[[126 122 125 115 129]
 [129 132 131 123 102]
 [136 131 129 105 136]
 [125 129 128 133 105]]
->
[[122 125]
 [132 131]]

[[140 130 121 125 134]
 [133 117 141 119 120]
 [134 146 106 139 146]
 [140 112 139 115 117]]
->
[[130 121]
 [117 141]]

[[112 118 108]
 [135 122 133]
 [121 150 133]
 [125 131 114]]
->
[[118 108]
 [122 133]]

[[134 152 104 142 149]
 [151 131 118 123 135]
 [106 121 144 126 117]
 [151 128 124 116 134]]
->
[[152 104]
 [131 118]]

[[128 127 127 128]
 [128 128 127 129]
 [129 130 128 126]
 [139 139 137 156]
 [128 129 128 130]]
->
[[127 127]
 [128 127]]

[[101 120 131 104 125]
 [113 137 128 122 132]
 [144 139 110 112 112]
 [144 147 134 142 120]
 [111 126 117 103 120]]
->
[[120 131]
 [137 128]]

[[151 135 117 134]
 [116 111 134 126]
 [111 129 136 115]]
->
[[135 117]
 [111 134]]

[[145 138 114 104]
 [147 123 124 102]
 [118 140 128 142]
 [139 129 141 137]
 [126 129 125 142]]
->
[[138 114]
 [123 124]]

[[147 131 123 106 123]
 [149 111 139 107 146]
 [124 142 114 131 108]]
->
[[131 123]
 [111 139]]
---
[[157 146 138 152 129 136]
 [123 112 126 103 123 118]
 [119 124 133 126 131 148]
 [108 136 131 137 128 154]
 [141 127 126 142 128 106]
 [116 119 131 138 129 130]]
->
[[157 138 129]
 [123 126 123]
 [119 133 131]
 [108 131 128]
 [141 126 128]
 [116 131 129]]

[[122 117 127 145 130 132 119 129 140 142 127 128 130]
 [144 131 145 146 113 118 135 135 144 121 129 140 126]
 [126 116 136 125 139 155 110 130 115 144 136 127 150]
 [133 136 140 108 124 127 135 126 110 114 128 126 136]
 [113 138 148 109 115 139 136 106 110 127 104 107 134]]
->
[[122 127 130 119 140 127 130]
 [144 145 113 135 144 129 126]
 [126 136 139 110 115 136 150]
 [133 140 124 135 110 128 136]
 [113 148 115 136 110 104 134]]

[[141 137 138 138 118 147 118 116 124 119 114 130 124 134 139]
 [110 132 125 125 149 107 150 152 144 152 140 138 111 130 124]
 [120 136 135 135 133 135 134 134 135 138 128 134 110 140 143]
 [126 132 122 132 137 109 137 136 130 134 140 141 132 124 138]
 [118 135 134 130 138 130 139 140 137 141 128 133 109 138 132]]
->
[[141 138 118 118 124 114 124 139]
 [110 125 149 150 144 140 111 124]
 [120 135 133 134 135 128 110 143]
 [126 122 137 137 130 140 132 138]
 [118 134 138 139 137 128 109 132]]

[[127 131 134 118]
 [144 137 119 157]
 [130 131 132 126]
 [134 131 136 133]
 [126 125 143 112]
 [138 136 128 142]
 [124 128 136 112]
 [126 136 112 127]
 [123 129 139 109]]
->
[[127 134]
 [144 119]
 [130 132]
 [134 136]
 [126 143]
 [138 128]
 [124 136]
 [126 112]
 [123 139]]

[[130 127 131 118 131 116 149 126 125 124 126]
 [128 125 128 116 131 116 148 131 124 128 131]
 [130 130 125 121 128 119 143 128 133 140 134]
 [134 128 125 116 129 118 141 127 131 131 131]
 [132 124 120 122 129 122 146 134 129 127 131]]
->
[[130 131 131 149 125 126]
 [128 128 131 148 124 131]
 [130 125 128 143 133 134]
 [134 125 129 141 131 131]
 [132 120 129 146 129 131]]

[[120 137 118 120 134]
 [128 134 127 121 126]
 [128 150 126 134 124]
 [127 125 117 112 131]
 [103 151 100 135 120]
 [128 129 125 126 129]
 [126 113 122 115 133]
 [118 145 151 112 122]]
->
[[120 118 134]
 [128 127 126]
 [128 126 124]
 [127 117 131]
 [103 100 120]
 [128 125 129]
 [126 122 133]
 [118 151 122]]

[[133 126 131 128 123 134 118 143 126]
 [128 122 133 127 128 123 131 139 128]
 [124 131 126 123 127 124 142 128 137]
 [131 131 134 125 127 117 119 134 126]
 [135 132 130 133 117 139 147 143 135]
 [133 133 130 121 127 106 143 138 136]
 [125 134 123 132 134 135 116 135 126]
 [129 121 131 124 129 116 125 131 129]
 [118 138 126 120 125 124 119 141 117]]
->
[[133 131 123 118 126]
 [128 133 128 131 128]
 [124 126 127 142 137]
 [131 134 127 119 126]
 [135 130 117 147 135]
 [133 130 127 143 136]
 [125 123 134 116 126]
 [129 131 129 125 129]
 [118 126 125 119 117]]

[[138 142 122]
 [138 145 122]
 [116 135 139]
 [142 123 115]
 [119 141 123]
 [110 127 154]
 [141 141 121]
 [126 126 125]
 [130 141 136]
 [126 148 154]]
->
[[138 122]
 [138 122]
 [116 139]
 [142 115]
 [119 123]
 [110 154]
 [141 121]
 [126 125]
 [130 136]
 [126 154]]
